In the rows, zero is written as 128.
Each path below is one point turned by a fixed rotation once a step. After each direction that follows a path, write how fast that rotation turns it, in degrees per step (0 if it stays still).
Each turn is a multiple of 5 degrees from 10 to 175, or 0.
Each row of a path follows its step; steps can be skipped.
Rotation 1:
step 0: [127 137 126 124 128 140 128 111 133 127 131 125 130 131 130 125 131 132
 137 128 126 124 112 127 123 126 128 129 127 127 126 124 122 124 124 121
 120 120 129 130 143 126 130 126 133 143 119 122 136 125]
step 1: [128 128 137 126 132 126 121 110 129 127 117 135 134 132 127 124 129 122
 132 128 124 121 122 133 124 131 128 126 130 120 118 129 120 130 136 124
 122 117 128 139 140 127 128 116 122 125 134 124 132 125]
step 2: [136 141 139 128 137 120 121 129 124 124 123 122 131 134 126 130 136 132
 126 127 123 122 123 135 124 132 118 121 141 124 135 131 117 127 135 126
 119 128 121 122 133 134 133 119 128 123 133 130 128 123]
step 3: [137 135 131 133 124 127 120 126 131 122 127 116 125 136 123 133 124 130
 125 139 124 127 121 126 125 120 124 130 130 136 132 136 120 123 125 121
 118 124 128 121 137 121 135 131 137 134 139 125 131 116]
step 4: [128 128 125 131 134 128 114 109 120 126 124 124 125 125 121 137 127 127
 127 135 129 128 131 118 128 129 126 138 121 115 130 130 123 130 130 120
 125 122 131 127 132 122 124 130 135 127 141 122 125 117]
step 6: [136 120 127 121 125 123 123 125 134 125 121 120 129 128 109 122 119 128
 122 128 133 125 120 135 123 132 127 123 131 123 128 123 114 124 118 121
 126 123 129 123 140 128 130 131 130 137 126 128 137 131]
step 8: [136 143 136 130 124 133 132 131 118 123 124 124 129 129 120 121 143 130
 128 123 129 129 122 126 128 136 130 130 121 120 138 131 119 131 126 136
 122 132 132 122 134 125 128 126 142 132 125 123 129 121]
step 9: [131 133 137 130 120 131 125 121 123 125 129 128 119 130 119 117 126 133
 131 133 129 124 123 122 138 128 142 127 131 125 124 130 113 131 118 129
 123 122 137 131 141 118 133 136 132 124 126 124 131 126]
step 10: [125 132 133 117 129 127 114 113 120 127 140 130 126 122 123 123 128 132
 126 139 124 122 125 125 126 135 125 123 140 116 127 122 122 139 129 125
 130 127 136 135 132 132 127 126 134 122 125 129 131 125]
step 13: [128 124 138 128 135 129 127 120 121 124 129 124 136 130 119 134 140 134
 126 124 126 130 128 119 125 126 122 124 139 124 122 139 118 139 137 127
 118 129 127 125 135 125 124 122 131 116 138 129 131 125]
Directions:
[129 131 127 126 130 129 128 129 127 128 129 128 129 131 128 131 124 127
 126 132 127 130 127 130 126 127 125 129 126 129 131 127 131 130 125 128
 127 129 132 128 126 128 129 126 131 131 129 129 128 129] | 90
[127 130 128 126 130 127 128 124 125 130 126 126 130 131 128 127 128 130
 126 129 131 129 127 129 129 130 129 128 127 131 125 128 129 125 128 126
 132 128 129 129 128 126 128 128 128 124 124 129 130 128] | 80
Rotation 2:
step 0: [122 132 122 129 120 138 133 137 131 128 129 128 131 138 131 127 120 140
 123 133 136 118 126 113 128 131 126 128 131 140 130 124 137 136 132 125
 128 122 132 117 137 128 137 133 125 130 129 138 135 117]
step 1: [127 129 129 123 122 134 121 116 122 120 127 120 143 117 136 123 123 117
 118 129 122 126 124 127 122 120 133 133 129 119 127 129 113 120 129 135
 125 130 138 122 132 132 129 129 130 128 135 129 123 139]
step 3: [126 134 127 131 144 123 121 122 127 125 118 122 135 126 132 129 130 134
 132 141 124 123 140 129 136 140 127 122 123 117 127 127 128 116 123 135
 126 135 127 137 114 122 133 117 126 126 122 130 130 129]
step 4: [132 130 118 128 129 126 136 128 139 124 127 133 125 130 128 124 117 127
 132 130 131 139 127 143 130 135 119 129 128 129 121 126 130 144 135 125
 123 116 121 121 124 134 128 132 123 140 139 123 137 121]
step 5: [120 118 131 127 127 126 124 126 128 117 118 143 134 129 144 135 132 121
 125 115 134 118 123 124 125 128 130 135 128 121 129 124 131 119 122 118
 125 132 118 128 131 131 128 118 133 121 134 128 120 129]
step 6: [126 110 134 114 128 126 127 126 124 137 129 123 122 140 115 135 128 125
 129 132 123 135 120 133 127 133 120 132 126 136 129 126 136 133 137 135
 132 121 138 125 133 132 126 133 137 126 123 136 120 131]
step 8: [138 141 129 118 127 129 134 133 134 125 134 135 125 127 121 144 124 127
 123 125 132 138 125 118 133 128 133 131 124 125 127 132 122 134 133 131
 124 126 141 137 120 126 136 140 121 133 130 135 137 133]
step 11: [126 129 125 139 124 131 123 118 128 133 115 126 125 116 121 133 132 133
 141 135 122 123 131 125 114 130 131 140 136 127 129 130 143 132 125 121
 135 120 118 135 130 124 126 122 123 128 127 120 130 128]
step 13: [137 128 122 124 125 128 130 129 124 130 127 129 120 134 133 118 139 117
 137 129 132 130 126 114 128 122 127 130 128 125 136 134 137 126 120 128
 119 130 140 125 135 130 113 125 130 124 135 120 128 111]
step 14: [129 113 138 131 133 130 122 126 132 133 150 122 133 136 119 120 129 125
 121 128 137 122 125 121 131 132 131 127 135 126 132 116 118 127 126 130
 128 131 122 131 125 125 133 131 126 128 132 138 136 137]
Directions:
[127 131 127 129 125 126 128 130 125 127 125 127 129 131 129 128 126 126
 126 129 131 131 128 128 132 129 130 128 129 128 129 129 129 127 128 127
 130 127 129 131 125 130 129 128 127 128 131 127 131 125] | 85
[124 126 128 131 130 127 128 128 130 129 129 127 131 124 130 130 128 127
 126 126 128 129 125 126 131 132 128 127 127 126 125 131 126 125 129 130
 128 130 129 129 127 127 127 129 127 125 129 131 128 128] | 160
[126 128 126 126 126 130 128 127 129 127 128 127 129 131 129 124 126 128
 128 131 126 128 129 132 130 130 129 128 128 133 127 132 127 129 130 131
 127 132 129 125 128 127 127 127 127 127 128 126 127 130] | 125
Rotation 3:
step 0: [137 124 129 135 132 117 123 144 128 128 117 121 135 126 130 129 127 134
 141 132 123 135 125 130 130 125 130 134 128 130 126 129 138 129 123 120
 130 134 132 130 130 117 143 136 134 135 122 129 118 126]
step 5: [131 126 131 128 136 127 121 129 121 124 119 121 125 127 122 128 113 135
 114 141 114 122 134 122 122 127 131 127 129 128 124 121 133 126 132 133
 124 115 138 129 124 128 123 128 120 128 117 134 133 129]
step 6: [128 122 127 137 122 127 137 121 139 131 121 130 128 126 123 119 132 122
 134 136 144 125 121 131 127 130 132 138 116 136 133 128 126 136 126 125
 118 134 135 134 118 132 137 121 125 134 138 129 125 129]
step 7: [125 129 132 123 136 133 134 138 135 114 137 124 120 123 136 134 125 136
 123 126 135 134 124 126 125 130 130 129 142 119 131 128 124 125 130 124
 133 126 134 133 131 131 120 146 125 137 124 124 119 128]
step 8: [135 119 125 130 125 125 128 137 120 140 119 121 131 126 117 118 126 128
 128 132 116 125 128 110 130 126 128 129 124 131 118 138 135 135 133 133
 131 134 129 126 118 129 130 130 136 134 119 129 122 129]
step 9: [116 131 128 139 130 138 120 112 137 128 118 127 118 128 131 130 133 137
 127 137 132 125 135 138 130 129 141 134 131 133 128 118 122 132 123 125
 125 131 135 125 129 120 133 126 127 134 124 131 123 129]
step 10: [133 126 133 117 125 122 130 140 137 122 132 118 123 121 128 115 130 122
 123 128 128 133 116 120 131 126 120 131 126 126 138 127 121 122 124 134
 126 123 136 129 135 130 133 136 129 137 134 141 131 131]
step 12: [120 127 127 129 135 122 125 121 136 120 125 122 125 128 123 124 127 136
 130 127 122 128 125 122 131 126 140 120 128 131 130 137 126 147 130 122
 131 124 124 129 128 106 135 131 129 130 133 139 125 130]
step 13: [128 116 125 130 123 136 131 130 126 121 113 117 126 125 128 124 126 118
 123 132 126 129 125 131 128 121 123 134 135 127 135 121 126 121 124 139
 128 121 146 131 136 133 126 123 126 123 117 130 130 120]
step 14: [129 125 126 122 135 114 132 125 131 132 130 126 125 133 128 134 125 124
 121 137 136 119 140 122 126 135 124 134 117 132 129 136 115 129 124 124
 122 127 129 133 115 131 130 132 121 141 139 126 123 128]
Directions:
[129 129 128 125 127 128 126 130 128 131 128 126 128 130 132 128 126 124
 128 127 128 124 130 125 129 127 126 131 130 129 126 129 127 130 131 128
 129 126 128 128 128 129 122 128 126 130 126 128 130 129] | 120
[126 130 125 125 125 132 128 128 131 126 131 128 128 127 126 129 125 126
 128 126 128 126 129 127 128 127 127 128 127 124 131 127 128 127 130 131
 129 127 130 128 128 128 129 131 132 127 127 129 128 127] | 125
[126 129 129 128 126 128 127 128 125 127 129 128 128 127 131 126 126 127
 126 130 129 126 128 127 128 130 126 124 126 129 126 125 128 131 125 125
 128 124 126 127 129 128 130 132 127 127 128 128 124 127] | 160
Rotation 4:
step 0: [124 110 129 139 134 131 122 138 134 127 130 114 135 132 135 137 131 128
 126 126 123 129 134 129 125 133 138 117 131 127 134 131 123 122 119 135
 119 127 136 129 123 136 140 121 120 124 139 125 130 126]
step 3: [127 122 120 135 129 117 124 134 127 138 134 128 144 133 143 130 121 130
 118 126 127 136 130 121 124 124 131 117 126 123 123 128 124 123 135 136
 131 130 137 119 133 138 123 129 120 132 140 127 122 119]
step 5: [112 136 133 139 133 131 128 127 128 120 134 123 120 121 125 123 127 127
 118 127 129 122 140 129 126 133 131 130 122 125 135 124 126 133 139 126
 124 134 141 115 131 124 141 117 131 122 135 123 136 135]
step 7: [126 132 112 120 128 117 132 133 136 126 131 136 130 141 130 129 129 121
 123 123 136 135 135 126 128 128 134 121 113 123 136 127 130 121 120 120
 132 133 129 123 120 137 141 137 130 129 117 133 125 123]
step 8: [117 131 117 141 136 129 127 120 131 125 130 124 128 114 134 122 134 119
 122 138 122 127 124 125 135 139 130 118 127 124 131 127 120 132 129 141
 121 128 129 122 132 135 126 111 127 117 127 124 128 123]
step 9: [133 132 134 129 122 133 130 132 122 139 123 132 127 125 130 127 123 131
 120 123 120 132 137 122 133 121 132 117 129 129 121 123 135 123 136 120
 113 122 143 132 123 128 137 126 121 137 143 132 139 129]
step 10: [125 122 128 120 124 125 127 125 143 129 127 141 138 131 123 136 126 123
 124 137 135 128 137 124 119 128 129 128 133 120 135 138 122 132 132 129
 136 140 131 120 121 122 149 131 132 123 128 130 125 126]
step 11: [119 130 125 131 130 125 134 129 124 123 141 113 125 132 146 123 131 130
 124 140 126 130 126 135 122 133 126 123 119 122 125 119 112 127 127 133
 118 129 129 119 122 140 131 131 127 132 126 128 132 120]
step 12: [131 138 116 138 127 132 131 136 137 136 126 134 137 128 121 125 123 128
 120 129 119 133 129 129 136 122 139 118 132 124 131 122 144 117 127 130
 116 132 126 130 137 132 133 118 137 134 129 127 132 129]
step 13: [129 133 131 120 132 117 123 131 132 128 133 140 124 117 132 134 131 126
 121 126 134 127 132 112 132 136 122 125 124 117 136 128 128 133 133 124
 128 130 138 121 114 117 133 116 122 123 132 138 125 124]
Directions:
[130 131 129 130 128 128 129 130 128 126 129 125 128 131 130 129 130 129
 128 128 126 127 126 129 128 128 127 129 126 127 130 128 128 126 123 127
 128 132 124 126 129 125 130 127 132 130 128 129 129 128] | 70
[130 128 129 129 127 128 129 126 131 128 127 130 129 128 132 129 129 123
 127 131 128 129 125 127 127 126 127 129 131 128 126 127 127 130 131 129
 129 131 127 129 132 127 127 125 131 125 127 130 125 128] | 160
Rotation 5:
step 1: [125 130 123 128 110 125 128 136 117 120 122 124 116 124 127 129 136 121
 125 121 125 126 121 131 133 125 126 121 123 125 124 131 122 119 119 113
 129 136 131 125 120 118 140 132 131 130 125 122 130 138]
step 4: [133 123 130 126 127 133 123 129 122 129 128 124 123 120 124 123 124 124
 122 125 124 137 137 133 132 132 118 124 125 128 123 134 126 113 126 125
 119 116 137 140 118 130 137 121 144 126 129 132 130 138]
step 5: [131 124 122 126 127 128 127 129 122 127 113 133 131 121 133 123 121 132
 124 117 117 124 126 127 128 121 119 122 121 122 121 125 122 116 137 121
 126 140 129 127 121 125 138 116 140 122 129 123 127 121]
step 7: [138 134 147 133 125 140 129 127 131 117 123 119 124 124 132 127 140 124
 128 128 132 134 129 134 127 127 130 130 128 124 135 118 119 123 139 122
 128 120 132 134 121 123 124 124 140 133 126 134 126 125]
step 8: [134 134 128 124 117 128 131 131 116 124 116 118 127 125 122 125 131 138
 128 132 126 127 125 133 136 127 127 129 124 126 129 119 111 116 128 129
 135 122 125 127 112 131 136 126 131 125 133 135 129 140]
step 10: [130 128 137 129 122 125 127 123 133 130 117 125 119 113 131 125 126 126
 129 124 122 125 132 132 139 125 120 133 124 130 140 126 135 133 139 128
 120 130 121 119 118 124 117 122 136 133 117 117 130 130]
step 11: [138 127 128 124 125 128 137 128 126 117 120 120 129 127 132 113 133 117
 131 136 123 135 131 133 134 131 115 120 119 130 141 123 131 124 135 134
 121 120 128 135 131 130 130 121 135 134 127 126 131 139]
step 12: [128 135 120 129 127 126 121 133 118 122 117 119 121 134 136 128 138 129
 123 124 124 125 127 135 128 131 116 125 113 124 134 133 119 124 132 119
 128 137 129 135 132 118 132 123 137 124 137 131 133 135]
step 13: [130 124 121 130 128 133 128 132 121 133 123 122 115 123 129 117 131 135
 129 119 130 128 125 127 128 122 123 124 125 130 139 130 122 134 128 109
 129 142 130 123 115 131 134 136 131 139 122 124 136 132]
step 14: [124 124 124 128 131 133 137 136 138 123 117 129 126 119 133 128 132 129
 129 129 129 144 126 126 131 127 124 125 132 132 145 126 121 131 133 118
 131 125 136 128 116 124 119 120 132 135 115 132 119 127]
Directions:
[128 126 129 127 131 132 128 127 129 125 131 128 128 128 127 124 129 126
 130 131 127 133 130 126 128 128 127 127 128 128 128 128 128 128 129 125
 125 128 131 128 128 131 130 128 125 127 131 129 129 126] | 155
[126 124 130 128 127 130 130 129 130 128 128 126 128 126 127 130 126 126
 125 132 128 128 129 129 126 128 128 128 128 124 130 128 128 124 129 126
 132 125 127 129 130 131 126 128 128 129 129 125 128 130] | 100
[126 129 125 129 127 126 129 130 128 126 131 130 131 129 128 128 128 129
 126 129 126 131 126 130 130 129 126 125 129 126 131 125 131 128 127 129
 129 130 130 131 127 127 126 128 125 127 130 130 125 130] | 130
[132 131 128 127 128 124 130 128 124 129 130 128 128 130 127 131 126 127
 132 128 129 131 130 125 129 127 127 128 126 126 128 129 128 128 128 126
 131 124 128 129 128 126 128 129 131 127 130 128 129 128] | 95
